One turning vector, and how many steps it has turned
The counts run from 0 to 800.
[ 98 136 103 101 100 124 126  82  99 138 139 132 159 135 121 124 116  91
  82 113 127 102 123 123 167 166 127 179 120 132  82 130 130 116  94 138
 107 132 128  72 166 161  93  96  96 143 124 216 119 130 131 119 126 149
  87  95 138 136 110 179 129] | 319
[139 158 126 107 133 115 124 138 113 127 137 128  88 152 183 154 154 130
 120 151 164 110 107 107 106 169 138 164  96 165 129 134  82 117 104 161
  84 168 133  73 128 137 141 150  83 120 156 148  93  93 106 169 113 154
  41 113 156 109 113 148 128] | 104
[127 142 108 123 142 136 147 130 111 129 127 156 124 141 133  74 126  87
 103  87  82 123 123 113 146 131 131 134 179 143 103 139 156 158 187 152
 145 117 133 107 111 143 112 155 100 127 169 128 130 114  56 132 121 191
 125 191 145 117 143 105 122] | 729
[137 164 114 150 156 160 141 113 130  95 171 142  88 137 157 148 111 117
 116 131 171 167 135  99  92 116 146 113  93 129 114  78 132  97 128 176
 117 145 137 122 112 147 116 116  87 111 118 132 102 138 122 157 123 116
  87  61 140  93  82 133 135] | 380
[123 156 111  98 145 111 125  91 142 143 126 119 120 139  85 116 108  82
  78 116 131 114 141 111 193 166 144  97 143 132  83 102 138 142 122 146
 165 126 126 160 130 149 103  91 142 138 135 168 149 162 151  75 127 156
  99  83 173 107  93 112 106] | 566
[112 157 126 122 125 108 110 101 120 146 121 122 109 159 114 139 110  70
 105 129 113  98 132 100 138 169 151 132 107 112  66 131  98 130 128 131
 153 154 131 172 138 138 127 158 106 154 149 171 128 139 154  83 147 175
  62 127 156 125 103  64 118] | 554
[153 112  98  85 106 128 145  77  83 130 144 179 151 115 144 103 149 101
 115 108 144 155 127 169 135 113 144 150 105 162 141 156 172 130 120 142
 112 122  96  73  87 137 111 149 149  84 124 130 150 128 129 178  92 147
 123 167 107 161 170 165 116] | 414
[100 163  89 116 130 125 103 100 147 154 150 167 107 154 136 160 132  92
 149 102 128 130  91 137 171 108 158 169 146 121  93 124 108 131  89 131
 125 157 153 111 129 194  66 131 123 133 135 193 158 123 104 110 155 117
  94  83 177 148 120 155 115] | 332
[115 154 138 163 127 131  69 102 137 116 161 136 120 109 119 167 104 125
 134 155 130 111 150 132 179 106 144 118 123 118 108 131 114 101 114 163
  93 183 125  96 120 172  97 130  90 103 143 190 129 122 144 149 104  95
 117  86 167 124 110 180 123] | 603
[105  87 106 148 145 142 132  90 110 138 124 124 132 119 134  86 107  93
 102  94 103  98 139 115 145 145 113 126 144 137 107 134 134 137 140 144
  83  89 120  87 139 107  72 142 114 129 169 202  98 118  95 127  99 170
 140 197 131 140 162 118 139] | 741
[161  70 117 104 164 159 159 100 113 127  99 179 124 123 115  80  99 133
 119 131 130 148 144 106  93 111 133  93 141 160 131 131 118 135 140 121
 147  80 112 138  57 105 133 161 138 148 126 130 121 140 100 144 109 163
 164 191 138 159 174  91 126] | 467
[ 86 139 107  97 137 130 126  95 136 154 126 126 138 145 148 139 139 105
 101 109 150 101 113 122 185 150 134 160 127 107  91 117 119 145  96 140
 133 126 127  90 158 165  94 102 103 142 118 217 107 117 112 137 121 150
  82  86 166  97 122 147 122] | 320
[105 131 151 122 139 148  81 102 152  93 120 151 151 116 101 141 100 150
 121 191 101 137 116  95  91 127 154 142 140 141  81 178  95 116 132  85
 141 132 131 121 100 139 165 192 104 175 131 159 129 136 116 116 130 129
 152 169 159 183  94 168 127] | 275
[117  96 118 109 132 131 159  91 142 142 119 133 144 147 137  98 137  85
  94  76 149 152 104 140  97 134 147 170 135 133 107 150 135 139 115 101
 133 101 127  85 175  87 142 156 137 129 118 182 106 127 119 119 123 182
 125 225 127 183 147  92 111] | 745
[125 141 144 119 138 130 132 152 113 137 118 132 129 134 138 111 138  96
 164 138 109 140 151 128  83 146 150 122 120 128  68 145 128 154 149 131
 162 139 123  96 122  68 135 193  96 146 166 113  75 104 129 169 132 153
 103 212 104 127 132 101 110] | 719
[ 93 129 165 118 168 126 115 134 131 149  84 149 129 139 104 131 118 137
 148 168  73  98 146 126 128 119 118 103 126  99  74 140  79 144 140 105
 157 112 142 113 122 159 101 150  97 160 180 169 111  94 142 136 118 105
 172 160 154 127 155 138 123] | 15
[138 147 137 132 175 159 122 106 131 151 117 133 118 124  94 142 143 104
 107 118 154 137 128  89  82 161 166 166 121 132  65 102  66 156  79 104
 162  97 119 144 122  82 139 136 110 195  79 171  98 154 141 135 151 109
 148 103 137 116  88 144 152] | 52
[122 156 100 106 124 125 103 135 126 175 126 160  82 163 143 146 145 121
 170 119 118 128 102 106 154 129 177 185 128 135  92 123  85 144 121 132
 135 184 134 112 115 176 105 153 129 149 134 181 159 123  94 138 160 129
  72 106 187 140 133 135 119] | 333
[166 124 129 124 152 130 174 151 144 125  96 137 125 151 108 112  99 111
 122  98 136 163 148 104  55 114 126  78 166 152 117 125 126 144 164 155
 165 105 129 118 103  91 138 145 110 113 122 113 102 145 152 145 143 141
 151 196  99 163 157  97 110] | 461
[168 155 147 126 181 128 123 118 116 116 119 170 136 117 155 116 111 174
 164 170 124 167 156 111 129  54 141  61 111 131 128 113 110 135 164 164
 154 183 109 108  67 135 149 140 135 107 105  88 138 141 118 161 101 124
 159 156 131 152 151 114 126] | 178
[136 140 137 160 157 143 110 141 105 133 134 140 109 118 141  86 129 100
 144 119  74 113 156 118  88 107 130 136 174 122  88 136 125 158 174 142
 122 129 135 107  91 107  97 191  88 127 170 111 104 115  90 145 132 140
 137 203 128 117 173 110 168] | 724
[103 119 138  66 125 125 127 119 171 116 100 164 133 156  86 121 126 110
 135 155 112 133 120 136  96 109 123 125 150 138  70 145 109 131 152 132
 200 113 167  91 120 198 106 131  99 149 162 130 155 119 109 106 133 134
 164 160 139 172 154 165  70] | 17
[145 120 136 114 180 162 161 144 149 144  93 134 101 146 106 107 119 158
  98 100 113 138 110  66  84 158 109 150 154 149  87  73  63 141 135 151
 139  75 154 126 126 133 136 135 108 147 126 165  91 148 114 129 136 132
 119 150 160 132 145 140 163] | 39
[157 112  97 108 146 168 177 142 146 145  88 163 112 159 129  94 114 122
 117 117 130 171 147  82 105 127 157  85 132 159 126 141 149 157 124 121
 138 101 116 148 103  72 158 183 153 144 133 125  83 118 101 169 135 160
 102 189 159 136 139  80 156] | 472
[100 143 142  88 104 112 134 128 156 111  90 138 136 160 143 157 125 126
 119 148 116 103 124 118 121 184 127 100 156 127  67 157 102 176  91 134
 132 124 129  93 147 102 136 141  99 179 127 165  72 123 133 104 172 161
 136 106 176 147 126 158 112] | 539
[143 102 164 116 123 122 100 104 164 131 105 133 121 122 112  91 127 164
 136 147 112 108 123 106 109 122 129 116 149 150 103 154  92 147 115 109
 124 125 115  80 117 123 138 159 113 108 156 162 127 116 115 113 126 146
 179 216 168 182 165 176 134] | 521
[102 125 120 122 160 143  97 140 171 134 119 132 109 125  86  84 100 125
 100 158  82 134 130  73 172 117 127 132 133 122  69 120 125 110 170 158
 183 121 156 129 110 175 118 126  93 140 166 156 141 132  71 108 114 183
  99 141 187 115 110 140 122] | 290
[121 137 109 144 146 123 138 100  86 174 132 172 147 133 141 146 117  44
 131  96 162 158 142 154 142  94 153 115  91 110 107 126 137 107 155 135
 143 120 113 145  97 145  73 113 132 126 140 153 126  94 163 160 108 105
 100 112 102 121 124  67  81] | 662
[132 172 105 135 132 150 166 132  77 147 120 162 147 154 173 155 112  68
 111  70 152 142 137 122 132 120 126 115 139 130  94 119 124 143 158 176
  99 127 138 110 121 130  89 102  93 145 120 160  81 121 167 167 146 100
  85  91 111 105 103 103 141] | 651
[127 155 161 127 161  92 105 108 142 149 116 128 164 128 147 142 121 111
 121 111 109 156 116 114  92 118 146 131 126 113  79 131  69 171 120 129
 124 151 115 105 188  75 136 151 137 158  73 163 100 136 154 105 167 160
 138 189 128 186 119 105 117] | 762
[144 193 163 110 146 111  86  73  89 102 166 142 132 135 131 142 164  97
 102 168 149 124 148 141 114 150 145 129  93 119 100 111 127 109 123 180
 135 171 118 103  91 170 131 134  86  91 136 101 173 137 172 137 131 122
 131 102 146 119 110 170 116] | 613
[185 132 109 117 176  87 139 142 104 177  89 184 161 136 132 121 141  87
 105 102 139 150 135 134 140 129 171  83 153 159 146 166 118 173 150 159
 146 129  93 111 100  91 118 117 154 115 106 121 146 141 183 195 110  99
 123 150  95 128 138 137 123] | 677
[112 115 131 123 162 165 134 117 189 127  83 160 143 119 104 126  94 151
 112 144 106 151 114 107 129 109 131  77 173 124 115 161  99 159 104 122
 130  98 126 118 142 127 119 131 117 165 125 187  88 124 138 126 135 118
 185 140 190 164 118 179 136] | 262
[111 146 105 138 106 155 161 117  78 149 103 180 133 142 181 140 100 108
 140  85 118 131 163 143 165 132 118 115 152 118 108 135 113 136 122 135
  88 101 103 108  70 119  62 117 106 140 139 150  87 117 138 184 136  85
 110  80 143 132 136 145 142] | 646
[147 147 158 125 195 175 169 134 156 124 121 166 124 113 175 137 156 141
 124 144 151 187 118 124  85  92 167  94 143 122 156 152 133 169 103 146
 128 117  93 108 103 119 149 154 105 126 113 117 114 104 139 192 113  99
 175 125 148  88 135 151 153] | 695
[133 125  95 119  98 137 142 117  92 129 113 159 104 163 133 115  98 105
 120 105 143 115 148 119 154 143 135 131 116 163 129 128 124  90 144 145
  69 114 149  87  80 167  98 129  91  89 202 149 115 121 129 193 113 122
  61 153 163 135 141 146 127] | 633
[129 196 160  69 126 124 151 166 137 139 129 133  98 154 193 136 133 116
 185 108 147 169 146 147 130 137 132 121  95  99  98  92  82 137 132 164
 171 142 127 102  94  92 119 126 106 116 124 105 107 141 125 124 138 133
  90  92 179 137 116 117 116] | 118
[134 163 116  92 118 124 118 139 168 112 152 125  99 156 168 143 131 106
 114 129 171 144 111 130 121 135 158 164 127 146 129 132 131 110 103 166
  91 153 137  82 146 154 138 144  72 103 162 151 135  97 107 138 125 160
  55 113 175 145 114 163 109] | 103
[ 81 129 124  96 120 142 129  95 154  95 127 138 116 164 151 119  97 140
  81 156  93 151 100  86 136 139 121 144 149 140 100 131 106 109 128 123
 121 126 142 112 133 182 111 143  91 178 144 154 136 124  73  65 145 196
 112 128 207 151 117 121 126] | 536
[124 137 122 143 167 205 196  90 136 127 146 122 129 120 129 109 114  95
  68 125 113 183 117 103 106 108 123 124 154 115 120 109 166 146 133 132
 127 104 104 175 133 118 132 158 124 130 101 141  98 127 111 129 129 163
 145 154 148  84 126  73 167] | 476
[153 157 130  93 131 124 112 116 164 129 116 137  72 172 104 134 134 120
 140 109 124 145 142  83  84 153 150 143 138 128  61  88  80 159 122 137
 191 143 147 143 102 102 122 143 129 148 111 132 128 189 117  80 188 137
 117 113 179 135 113 116 134] | 557
[113  99  87 120 163 167 155 108 160 119 108 139 119 129  96 122  80 100
  66 108 126 137 103  85 114 127 127 142 152 145  93 111 128 122 101 128
 129  56 152 154 121 170  84 104  82 149 148 195 116 143  95 114 127 138
 133  98 185 141 116 147 124] | 43
[153 131 125 146 160 144 128  82  78 140 157 151 136 106 134 107 156  89
 104 111 148  92 139 139 138  98 135 122 113 138 131  89 148 122 135 171
  89 133  97  85  93 151  90 112 117  77 139 142 135 115 142 157  77 119
 150 138 109  77 189 149 146] | 410
[131 155 147 105 116 191 174 114  90 135 116 165  99 151 167 157 129 112
 138  91 134 156 152 163 112 139 115 150 121 105 126  94  92 129 107 125
  90  83 106 107  70  88  97 124 108 113 125 115  83 142 157 176 142  87
 134 106 139 127 139 140 165] | 641
[153 159 111 179 162 130 110  71  79 113 161 174 139 118 167 158 130 124
 131 123 135 138 132 115 129  72 164 101 119 138 138 131 130 138 113 153
  76 174  87 146  99 160 114 141 123 136 105 159 135 116 139 151 122 111
 140 101 129 108 132 108 147] | 164
[118 111 135 118 141 164  97  98 151 111 162  99  97 125  85  95 130  90
  89 118  93 137 137 110 120 138 129 176 138 128  80  92 145 110 122 127
 128 107 156 135 111 149 117 129  85  85 159 160 122 157 119  98 127 170
 137 172 170 134 129 174 157] | 301
[139 143 122  95 119 106 151 110  95 131 102 176 175 148 190 153 142 103
 134 124 154 130 115 151 103 108 142  85 133 151 123 173 106 157 123 153
 107 140  94  49 136 121 147 130 120 152 110 133 100 107 155 179 122 117
 126 135  84 160 141 145  98] | 431
